Each row is where one point has got to under a steady rotation. How many ticks took it there?
The counts run from 0 to 178.
[  7 -24 -30 -14  12 -26  -6  42   0   6 -23  10 -25  -8  -5  16  -6   5
 -27  56 -33  28 -52   6  52 -53  40  13 -44   1  32  -7  43   1  12 -18
  12  -7 -10  21 -11 -23 -29]
45
[ -5  13   4 -36 -48 -15 -17  13 -12 -19   6  21  -6 -17  38  13 -35 -45
 -27  75  30 -18 -42 -28  37   0  41  -3 -10  -3  -4 -14  10  -4  -2  26
  -9   0  -7 -45  -6 -40   7]
22
[ 11 -16  12 -28 -35 -27 -57   8 -12   1 -28   2 -15 -29  38  -6 -20   2
 -15  72  14   5 -52 -11  -8 -23   6 -11  -3 -28  43   6  25  22 -14  22
 -35 -30  -1 -28 -41 -10 -32]
55
[ -4 -12 -16   9   1   5   4  15 -17 -44  -7   5  11   7  39  31   2 -22
  -9  45  16   9  18 -49  31  12  27  10 -20 -16  13 -20 -33  22  54 -13
 -22  17 -21  13 -30 -77   2]
139
[-24 -40 -27 -10 -34 -15 -33  30  31  -6 -19  26  -1 -20   7 -11 -24 -10
 -36  63  14  15 -11 -17  21   1   4   8 -32   1  11  26  46  22  46   6
 -56  14 -15  13 -32 -36  -4]
169
[-29  -4 -27   7 -38 -21  24  10  -7 -45  15  17   8  24  38  47  -3 -15
 -29  52   9  14  -3 -65  12  24  12   7 -18 -18  22 -19  13  11  66   2
 -24  -2  -3   4 -17 -39  -1]
137
[ -8  14 -32  18 -12 -34  34  -6  -1 -23  27 -43  -6  17  34   6 -11 -15
 -53  12  28 -28 -35 -33  18  19  14 -21 -10 -21  20 -31 -17  12  61  26
 -23 -11 -24   2  -2 -44  26]
133
[ 17  26 -31 -29 -13  12   7 -14  -5 -19  16  16 -12  -4  20   8 -22 -61
 -31  49   3 -16   6  20  56  -2  18   9 -15  -9  10 -29  -3  15   8   9
 -23  -3 -47  16  35 -60 -14]
17
[ 12 -39 -15 -10  29 -26 -22  29  37  18  -1   2 -23 -38   4   8 -22  -6
 -12  32  -1  15  -2  12  27 -16  31  10 -57  -8   7   9   9   9  18   2
 -37  16 -38  22 -43 -60 -27]
173
[-17 -19 -38 -28 -43   6  -7  -7  14 -41  11  28  14 -15 -16 -26 -15 -30
 -42  68  38 -29 -44 -18  -9   5  -5 -11  11 -22 -10   0  -8  19  66 -14
 -24   7 -21  -5  26 -35  21]
6
[  2  14 -37  -8  -8  -1 -26  -8   1  -7  19 -18   8 -11 -10  -3 -19 -15
  29  10  -9 -31 -24  -7 -56 -40  -6  -5 -26 -20  30 -93   8  38  41 -12
   6 -18   2  28   8  14 -31]
96
[ -4 -18 -20   2  12  35   5  31  11 -23  41 -24   9  27 -21   4  -4  -6
 -18  21   9 -21 -40 -18 -18   2  23  -3 -16 -29  41 -51 -16   9  65   9
  30  15 -41  32  32 -45 -13]
127
[-10 -45 -35 -14  13 -20   7  14  14 -55   2  16  -4 -10   9  10 -14 -44
 -32  57  18 -19   6   9  22   2  14  -4 -11 -29  -7  -9 -34   3  28 -21
 -27  28 -29  13 -15 -64  -3]
10
[  2 -22 -38  13   5 -24 -66  19  21  37 -39 -16 -12 -34  -5  30  -9  18
   0  17 -16  16 -29  28  -3 -51  12  21 -23 -27  35 -40  12  34   5 -26
  25  -8   8  50 -21   4  -3]
77
[-30 -29   0   5 -39  30 -32   3  13 -22  -1 -15  11  21  11  20  -8 -15
   6  39  46 -23 -48 -59 -10  19 -11 -24  -2 -28  41 -39 -32  15  39   1
  17   7   1 -19  19 -41  26]
120
[ 12 -18   8 -27  10  31 -27  55  -8 -17  23   4 -32 -15   8   1 -18 -14
  -8  75  10 -18 -63  18  27 -13  57  13 -31  -7   5 -20   6  23 -14  -6
  24  32 -13  -4  -7 -45  -6]
29
[-44 -12 -32  14 -50 -33 -19 -24   1 -24   5  -6   7 -18  15  44 -14 -11
  -8  32  28  -9 -12 -20 -39   5 -15   9  21 -56  29 -54 -13  14  55 -20
  10 -24  35  12   4   6  -2]
104
[-14  -6 -46  -4 -21 -15  11  -9  33 -15  34   7   0  -8 -11 -22 -19 -30
 -46  32  29 -45 -69   4   2  -4  10 -27 -29 -12 -19 -17  -3  27  39   6
 -14   4 -33  -3  23 -23  35]
4
[  8  18 -17 -42  12 -10 -17  15  -3  14 -41  17  -9  -5  19 -11 -33  -7
   9  49 -35  -8 -35  15  38 -44  28  12 -36  11  59 -27  49  16   7  25
 -31 -23 -16  10 -21 -29 -31]
48
[  2 -11 -11   5 -24 -10  13  21   1  -1  -3   3 -40   1  25 -19 -25  -1
 -74  54   6 -18 -86  29  30  -2  27   1 -11 -22  11   3  45  26  -3  10
 -17  -2  12  -4  -1 -20   8]
37
[-15 -22  -9  -5   7 -18  13  19 -10 -17 -48  40 -24   2  26  19 -28   3
 -34  59 -22  -3 -42  11  52 -18  15 -12 -17  -9  36   5  12  10  21  -7
 -34  -7  38  -2 -30 -43 -14]
41
[ 20   7 -29 -14  -6  -1 -14 -13 -19  28 -37  -6   0  -8  20 -23  -2 -26
  -8  34 -17   6 -35  34  47 -44  -4   9 -40   5  48   2  15  32 -20  17
 -39 -38 -41  14 -10 -35 -33]
50
[ 15  -2  -1   4 -15   1   5   9 -14   5  -9 -11 -38  -2  30 -31 -24 -11
 -76  52   8 -36 -76  49  46  -5  21 -10  -4 -19  16   1  13  35  -8   6
 -23   2  -7  -4  10 -32  17]
36
[ -3 -32 -15   1  22 -11  14  18  -5 -17 -53  30 -25   4  28  12  -6  -9
 -35  55 -14   8 -44  16  55 -26  20  -6 -21 -17  34   7   3   8   7 -26
 -28   1  14  10 -23 -64 -27]
42
[ 17 -32 -22 -10  13 -32 -21  26  36  26  22   6 -17 -39  -9  21 -16 -15
 -13  27  -1  26 -29  13  33 -36  32  15 -61 -18   1  11  18   0   8  -6
 -26   6 -44  17 -13 -59 -40]
174
[  6   3   1  13  12  22  11  56  11  26  30  13 -30  10 -12  -7 -36  22
 -31  28  -4  -9 -50 -11  11  -2  51   4 -59  -4  14 -20  30  13  45 -11
  -4  23 -10  14  -4 -60 -11]
159
[ -7  13 -12  30 -32   5 -11 -13 -10  19  60 -10 -10  12  26  21  -8 -29
 -22  27  30 -16 -21   3  35  28  34   9 -52   0  27  -5   5  54   2  20
 -31 -10 -40  -9   1 -65  -2]
148
[-34   0 -16  19 -33 -18 -29 -20  -5 -23 -16  10  17 -18  14  41  -2 -12
   1  28  25  -8  10 -23 -22   2 -22  11  30 -53  44 -51 -37   9  55 -24
  10 -15  24  21   4 -25 -12]
105
[-30 -34 -32 -18  10 -25  19   3  12 -56  -1  38  -5  -9   6   8 -19 -37
 -16  54  22 -22 -21   1  18  10   1  -8  -6 -31   8  -3 -31   2  43 -27
 -36   7 -14   4   2 -77  -9]
9
[ -7   8 -12  34 -43  10  -3  -9 -16  22  51 -15 -13   7  17  15  -1 -14
 -35  36  47  -4 -35   2  26  24  22  15 -35  -8  15  20   3  41   4  16
 -19  -5 -42  -4  10 -70  -3]
149
[ -8  27 -44  17  -1 -12  -6 -36 -21  -4   7 -32  12 -33   6  -6 -12 -11
   2  -1  22 -36 -11  17 -32 -22  -3 -11  -2 -31  33 -62 -44  51  52  -6
  -8 -28  -7  28  -1  -7  -2]
99
[-21 -56 -40  32  -3  33  -1  -8   1 -42  21   5   7  21  -6  36  13 -14
  15  29  25  -9 -31 -21  -3  13  -9 -13 -33 -19  38 -31 -51  29  40 -22
  11  24  -4   5   3 -29   2]
123
[ 26  47 -11  19  -3  -4 -10 -15 -41  36 -19   6 -23 -32  16 -17 -30  13
  -9  24 -14 -14 -34  42  -6 -46  15   1 -15 -11  38 -34  11  53  18  -9
 -32 -30  29  14 -24 -16 -33]
66
[ 31 -27   3  18  11 -11 -19  -4 -29   1 -11  -5 -33 -40   9  23 -13  26
   1  62  -3  24 -32  15  -3 -44  32  10 -28 -16  38  -4 -17  28  -9 -19
 -16 -11  16  -7 -61 -18 -51]
59
[-20  25 -34  14 -10  10  17  -2  -4  24  14  30  -1   5   1 -25 -37  -2
 -37  15  -6  -8 -30  17  33   4   7   1 -49  13  22  17  35  44  52   3
 -54  -6 -15  25   3 -53  -8]
163
[ 24  21  -7   6  -8   9 -18   0 -31  28   2  11 -18 -12  -2  -7 -21   5
  -5  32 -19  12 -32  23 -15 -50   6  26 -20 -22  47 -33  44  43   2 -22
 -10 -23  26  20  -1  -7 -66]
64
[  1 -36 -34  22  25  32  -6  14   1 -36  39 -25 -11  -1 -13  25   6  21
   2  31  23 -22 -29 -16  -6   4  39 -12 -26 -11  35 -37 -51  13  64  -2
  21  22 -24  20 -12 -32  16]
125
[ 39  10   8   1   3  -1 -23  15  -7  20   3   6 -22 -19   7   0 -30   4
  -5  39 -20   0 -46  24 -26 -51  23   9 -25 -28  33 -52  44  33  -6 -14
  -1 -17  29  15 -21  -3 -62]
63
[-46 -23 -27 -22  -1 -28  17  -7  18 -59  10  51  -3  -5   9  12 -29 -17
 -18  66  13 -36 -29 -16   7  18   6 -16  -1 -19   5  -7 -22  -8  59 -14
 -30   6  -1  -5  -6 -51   3]
8
[ 10  27  -3  33 -23 -24 -11 -10 -26  53 -37 -19 -11 -25  16 -21  -7   2
 -32   2   5 -11 -71  26  -2 -48  -1  -1  -5 -33  20 -19  -2  45   2 -21
  -8 -43  18  13 -19 -42 -21]
68
[  1 -31 -24  23  10 -22 -53  14  17  39 -63 -16 -12 -26   2  28  -1   6
   9  14 -11   9 -22  34   4 -43 -10  13 -19 -35  32 -26  -6  36   2 -49
  16  -8   8  44 -18 -29 -11]
76
[ 21 -37 -35  -9  18 -19  -2  39   3  -3 -39   5 -32  -5  13  19  -8  -9
 -38  53 -24  10 -40  22  51 -41  38   2 -44  -3  22  -5  27  12  14 -16
  -3  15  -1  29 -27 -20 -12]
44
[  2 -40 -55 -16  13 -37  14  11  22 -53  23   9 -20 -20   1  31 -12 -31
 -39  57  13 -12 -19   9  23 -10  30  -1 -27 -23 -15 -13 -19  -6  28 -19
   0  30 -29  16 -11 -40   1]
11
[-19  33  -1  -3 -16  15 -13  20 -16   4  47  12   3  15  11  20 -14 -16
  12  34   2  -2   0 -29  28  19  33  28 -32   2  39 -19  23  25  35  20
   2 -10 -50   7  14 -76 -25]
145
[ -8   6 -54  12 -10  22  38 -20 -10 -32  49  -2   3  33  -1  14 -16 -12
 -23  22   4 -18 -28  -7   3  17  -2   0 -24 -20  50 -35  -2  22  79   7
 -15 -17 -28  18  31 -35 -16]
130
[  1 -20 -15  -8 -24  25 -11   4 -31 -35  -6  41 -14  -7  28  30 -10 -44
  -8  92  30  -2 -22   7  44  -1  35   4 -24   4   6   7 -22  35 -12 -21
 -19  25   8 -32 -14 -42  -6]
25
[-13  26 -36  31 -20   7 -10 -48   9  12  18 -12   9  22  14  46 -19 -39
   4  -6  25 -27 -29 -13  19  17  -1  -7 -32 -18  41 -64 -31  35  13   1
  15 -14 -14   3  33 -37  19]
115
[ 19  -1 -38  22 -12  -8 -40 -54  15  48 -32 -31   4 -22   0  14 -21 -15
 -10  -6  13  10 -30  27   1 -35 -24 -17 -12 -25  62 -27 -24  21  -7   7
 -10 -48 -14  24  16 -17 -18]
83
[-26 -23 -10  22  15 -43 -44   5   6  19 -63  13 -11 -18  21  29 -15  25
  18  26  -3  -7 -26  18   3 -30  -4  -2 -21 -27  36 -33 -12  25  12 -31
 -17 -24  47  21 -45 -25  -8]
74
[ 29  37  -9  10 -13  28 -15 -15 -40  31 -13  15  -8 -25   7 -27 -24  10
 -15  24 -16   4 -20  38  -9 -43   7  21 -13 -20  44 -36  22  54  14 -12
 -25 -33  30  29  -3 -13 -49]
65
[-11 -19 -26  34  11 -36 -16   1  14  -7   3 -31 -11  -4  11  77  -1 -27
   4  -3  18   6  -1  -4  12  -8  10   8 -16 -53  29 -71 -47  16  26 -33
  33  -2  14  30  15 -46  -7]
108
[-18  16 -30  16 -13   2  18  -6  -3  26  -7  21  -7  -4   7 -37 -15   0
 -38  14  16  -7 -40   9  38  -4   4   1 -34   8  15  26  14  42  59  -2
 -51  -8 -30  20  -3 -65   5]
164
